In the data rows, the value 128 means zero.
Every row has a hidden score. How much higher is the second row's score than the first row's in each pair? 10 means about the same, 20 much higher and 0 much lower. The score is a weighted sum of the row's numbers plus the product of two more (or one squared), each taken from its middle value.
np.array([102, 140, 80, 128, 117, 167, 72, 139, 87, 136, 154, 133])
np.array([102, 134, 114, 135, 118, 157, 125, 139, 130, 110, 153, 133]) >> 12
np.array([115, 123, 125, 122, 116, 135, 110, 127, 149, 118, 143, 125])
np.array([110, 119, 110, 163, 103, 127, 121, 138, 116, 110, 137, 131]) >> 9
np.array([162, 110, 181, 125, 149, 92, 171, 105, 158, 160, 101, 103])
np.array([124, 132, 132, 125, 135, 136, 134, 129, 139, 133, 129, 131]) >> 11
np.array([159, 108, 168, 138, 138, 95, 171, 115, 123, 168, 94, 112])
np.array([128, 107, 126, 142, 143, 111, 144, 133, 122, 122, 118, 127]) >> 9
np.array([176, 118, 151, 121, 141, 115, 126, 107, 144, 149, 107, 119])
np.array([123, 149, 128, 106, 128, 118, 123, 126, 157, 128, 127, 132]) >> 6
np.array([151, 102, 141, 152, 137, 106, 151, 135, 76, 162, 102, 93])
np.array([121, 101, 128, 150, 140, 133, 157, 130, 104, 137, 116, 119]) >> 9
np.array([165, 132, 138, 107, 140, 130, 121, 116, 142, 149, 116, 124])
np.array([85, 174, 80, 117, 125, 159, 86, 141, 114, 67, 150, 149]) >> 11
np.array([120, 144, 132, 116, 113, 95, 133, 147, 115, 150, 108, 129])
np.array([124, 147, 127, 110, 127, 119, 124, 128, 152, 130, 127, 131]) >> 10
np.array([171, 82, 175, 156, 150, 79, 173, 97, 133, 156, 89, 94])
np.array([142, 159, 131, 83, 133, 150, 113, 129, 157, 142, 138, 133]) >> 15
np.array([132, 91, 125, 143, 132, 134, 119, 141, 110, 137, 141, 134])
np.array([118, 118, 107, 145, 131, 124, 129, 135, 82, 130, 112, 127]) >> 7
np.array([180, 84, 172, 166, 145, 74, 174, 103, 96, 173, 75, 93])
np.array([129, 110, 142, 137, 112, 111, 134, 104, 138, 122, 123, 140]) >> 9
np.array([107, 123, 103, 153, 111, 147, 116, 120, 88, 111, 147, 131])
np.array([112, 130, 129, 115, 125, 147, 115, 125, 149, 122, 150, 124]) >> 12
np.array([123, 132, 107, 122, 132, 149, 113, 128, 118, 127, 153, 140])
np.array([82, 177, 81, 114, 129, 164, 91, 144, 112, 71, 154, 147]) >> 17
np.array([114, 134, 99, 123, 125, 156, 110, 131, 111, 120, 159, 139])
np.array([119, 130, 109, 152, 111, 139, 120, 137, 116, 116, 128, 126]) >> 9
np.array([120, 114, 143, 96, 141, 148, 129, 143, 137, 148, 150, 137])
np.array([126, 94, 123, 160, 136, 125, 145, 126, 109, 132, 114, 115]) >> 8
np.array([159, 107, 170, 141, 137, 93, 171, 115, 120, 166, 93, 108])
np.array([123, 124, 117, 135, 137, 124, 137, 137, 84, 138, 107, 127]) >> 11
np.array([180, 80, 143, 178, 118, 89, 156, 106, 72, 171, 74, 96])
np.array([111, 140, 120, 111, 113, 144, 107, 138, 146, 121, 148, 132]) >> 4
np.array([137, 128, 141, 123, 141, 125, 144, 126, 148, 135, 116, 124])
np.array([115, 116, 104, 147, 128, 125, 128, 134, 77, 124, 115, 127]) >> 9
np.array([115, 142, 126, 104, 127, 146, 112, 137, 156, 125, 145, 144])
np.array([95, 165, 92, 107, 101, 169, 86, 149, 113, 114, 159, 151]) >> 10
np.array([108, 134, 116, 135, 118, 146, 116, 140, 136, 109, 148, 135])
np.array([98, 111, 92, 148, 117, 162, 91, 142, 70, 121, 133, 108]) >> 8
np.array([145, 107, 135, 144, 134, 113, 144, 136, 79, 157, 107, 95])
np.array([133, 112, 128, 140, 140, 118, 145, 144, 85, 150, 108, 116]) >> 7
np.array([113, 150, 113, 91, 125, 156, 100, 137, 161, 110, 152, 130])
np.array([90, 162, 87, 113, 112, 150, 86, 149, 118, 83, 150, 161]) >> 10
np.array([119, 124, 147, 133, 150, 109, 154, 142, 168, 82, 124, 129])
np.array([115, 154, 105, 124, 126, 117, 117, 144, 127, 85, 125, 138]) >> 7
np.array([90, 129, 81, 175, 114, 120, 125, 145, 68, 83, 137, 141])
np.array([120, 121, 127, 124, 135, 136, 131, 139, 105, 136, 142, 119]) >> 10
np.array([124, 154, 129, 102, 128, 116, 121, 125, 167, 121, 126, 137])
np.array([148, 143, 160, 98, 156, 105, 158, 122, 185, 137, 123, 132]) >> 9
np.array([94, 153, 106, 101, 124, 160, 98, 141, 158, 94, 161, 141])
np.array([113, 148, 94, 112, 126, 168, 81, 133, 97, 150, 151, 132]) >> 7
np.array([155, 108, 178, 129, 144, 96, 173, 107, 152, 157, 101, 104])
np.array([170, 84, 171, 159, 147, 78, 171, 100, 131, 154, 88, 93]) >> 8
np.array([94, 156, 105, 97, 124, 161, 96, 140, 157, 95, 162, 140])
np.array([138, 120, 135, 107, 128, 138, 116, 125, 121, 142, 135, 129]) >> 12
np.array([87, 163, 85, 114, 112, 154, 88, 151, 115, 83, 152, 161])
np.array([128, 98, 136, 146, 134, 96, 146, 148, 120, 116, 111, 108]) >> 7
np.array([136, 127, 118, 117, 134, 145, 112, 125, 134, 123, 133, 120])
np.array([63, 179, 90, 120, 96, 158, 108, 167, 132, 92, 173, 184]) >> 18
np.array([106, 120, 108, 150, 89, 136, 106, 129, 112, 112, 126, 153])
np.array([160, 105, 171, 143, 137, 89, 167, 114, 119, 168, 91, 105]) >> 10
np.array([121, 91, 123, 165, 131, 130, 146, 125, 107, 134, 116, 116])
np.array([138, 145, 129, 114, 143, 135, 115, 117, 144, 121, 137, 142]) >> 9
np.array([91, 156, 97, 127, 123, 136, 123, 160, 103, 110, 140, 139])
np.array([117, 148, 118, 105, 135, 145, 125, 130, 141, 125, 148, 145]) >> 8
np.array([118, 101, 126, 144, 136, 117, 136, 151, 110, 113, 122, 106])
np.array([110, 140, 100, 123, 127, 154, 119, 140, 102, 114, 156, 133]) >> 12
np.array([142, 123, 122, 119, 135, 138, 117, 119, 138, 127, 131, 117])
np.array([154, 94, 166, 143, 120, 90, 150, 93, 157, 135, 98, 128]) >> 8
np.array([173, 104, 167, 144, 151, 93, 164, 103, 115, 159, 93, 105])
np.array([139, 118, 136, 118, 136, 132, 136, 138, 103, 153, 123, 107]) >> 13
np.array([111, 137, 109, 132, 128, 125, 128, 157, 96, 139, 121, 116])
np.array([102, 170, 87, 115, 120, 144, 97, 157, 120, 82, 143, 148]) >> 10
np.array([120, 144, 119, 120, 144, 150, 108, 115, 125, 115, 153, 120])
np.array([113, 155, 142, 108, 152, 127, 151, 149, 149, 122, 142, 139]) >> 15
np.array([130, 124, 132, 134, 145, 134, 121, 116, 136, 109, 137, 103])
np.array([130, 113, 132, 138, 124, 126, 109, 127, 129, 118, 131, 133]) >> 11
np.array([166, 82, 165, 159, 145, 81, 168, 102, 130, 150, 90, 94])
np.array([121, 137, 121, 126, 127, 134, 131, 123, 133, 149, 123, 122]) >> 14
np.array([142, 119, 162, 127, 139, 96, 158, 141, 153, 158, 109, 101])
np.array([142, 124, 145, 121, 125, 108, 126, 102, 139, 155, 113, 125]) >> 9
np.array([137, 105, 147, 142, 111, 99, 133, 101, 145, 124, 116, 138])
np.array([113, 134, 131, 108, 119, 137, 119, 127, 158, 119, 143, 130]) >> 12
np.array([127, 111, 120, 150, 96, 130, 112, 118, 108, 132, 120, 141])
np.array([144, 126, 150, 127, 137, 126, 140, 111, 141, 141, 119, 128]) >> 10
np.array([146, 84, 146, 168, 138, 95, 161, 117, 118, 133, 102, 101])
np.array([131, 133, 145, 121, 99, 124, 147, 133, 127, 156, 114, 127]) >> 15
np.array([90, 142, 75, 131, 117, 179, 75, 138, 80, 130, 156, 132])
np.array([141, 112, 138, 112, 129, 133, 122, 123, 117, 146, 132, 127]) >> 15
np.array([103, 134, 115, 133, 118, 152, 119, 140, 135, 109, 155, 136])
np.array([136, 144, 146, 93, 135, 104, 136, 131, 129, 144, 107, 147]) >> 11
np.array([98, 112, 99, 143, 117, 135, 109, 153, 82, 101, 131, 116])
np.array([128, 140, 130, 123, 143, 115, 142, 143, 151, 100, 119, 129]) >> 12
np.array([102, 114, 105, 141, 120, 125, 116, 151, 84, 99, 128, 115])
np.array([134, 127, 134, 128, 139, 125, 132, 124, 147, 132, 126, 126]) >> 11
np.array([119, 148, 116, 118, 142, 151, 107, 116, 123, 116, 151, 124])
np.array([111, 139, 124, 108, 117, 143, 113, 135, 151, 120, 145, 130]) >> 12
np.array([159, 110, 165, 134, 137, 103, 167, 116, 130, 162, 98, 117])
np.array([156, 106, 132, 129, 126, 130, 120, 116, 128, 151, 122, 110]) >> 16
np.array([112, 146, 120, 111, 116, 154, 112, 145, 144, 127, 151, 134])
np.array([154, 113, 156, 143, 147, 117, 149, 111, 142, 143, 110, 113]) >> 7
np.array([119, 146, 122, 110, 133, 143, 129, 132, 142, 126, 146, 144])
np.array([113, 153, 127, 115, 115, 129, 130, 122, 151, 112, 153, 153]) >> 10
np.array([157, 138, 150, 117, 148, 136, 153, 122, 177, 142, 120, 131])
np.array([170, 105, 163, 145, 150, 100, 159, 97, 116, 161, 97, 105]) >> 8
np.array([127, 130, 117, 138, 114, 126, 123, 135, 140, 137, 132, 123])
np.array([111, 115, 115, 143, 127, 129, 132, 145, 99, 133, 138, 110]) >> 9
np.array([129, 124, 133, 129, 125, 120, 112, 126, 142, 107, 132, 141])
np.array([93, 168, 85, 115, 102, 171, 80, 162, 103, 102, 164, 150]) >> 12
np.array([121, 132, 121, 128, 127, 136, 132, 122, 127, 153, 123, 118])
np.array([159, 106, 181, 130, 141, 100, 191, 129, 139, 161, 87, 104]) >> 9
np.array([175, 90, 154, 149, 121, 99, 145, 102, 122, 158, 95, 111])
np.array([115, 118, 109, 134, 110, 133, 113, 128, 103, 142, 130, 121]) >> 3
np.array([141, 135, 160, 114, 157, 101, 161, 133, 177, 110, 122, 125])
np.array([115, 148, 108, 119, 150, 157, 102, 129, 132, 100, 142, 121]) >> 10
np.array([127, 140, 142, 114, 138, 133, 156, 128, 138, 139, 130, 145])
np.array([171, 104, 166, 142, 152, 89, 173, 105, 114, 160, 88, 106]) >> 6
np.array([112, 155, 101, 121, 124, 121, 112, 147, 126, 87, 128, 139])
np.array([114, 150, 130, 119, 115, 126, 132, 122, 149, 114, 149, 150]) >> 11
np.array([127, 118, 119, 144, 146, 140, 129, 131, 124, 110, 135, 139])
np.array([111, 128, 120, 123, 120, 137, 104, 126, 151, 113, 147, 126]) >> 11
np.array([129, 124, 118, 141, 138, 134, 130, 135, 125, 98, 133, 135])
np.array([134, 104, 129, 147, 149, 107, 144, 134, 116, 129, 116, 121]) >> 10
np.array([174, 93, 151, 146, 122, 104, 140, 105, 123, 159, 100, 112])
np.array([113, 136, 124, 112, 117, 139, 111, 131, 153, 121, 143, 130]) >> 2
np.array([108, 111, 110, 170, 105, 121, 127, 138, 108, 113, 129, 131])
np.array([137, 143, 135, 98, 130, 98, 121, 130, 135, 132, 113, 145]) >> 12
np.array([124, 156, 116, 125, 129, 111, 146, 135, 162, 86, 132, 133])
np.array([114, 144, 132, 104, 129, 150, 124, 138, 151, 130, 140, 145]) >> 11
np.array([168, 102, 180, 130, 142, 90, 184, 125, 143, 163, 85, 102])
np.array([84, 176, 82, 115, 127, 160, 93, 145, 114, 70, 151, 155]) >> 16
np.array([95, 184, 99, 88, 122, 164, 100, 135, 146, 110, 175, 153])
np.array([120, 118, 113, 163, 108, 126, 124, 133, 119, 115, 126, 125]) >> 6
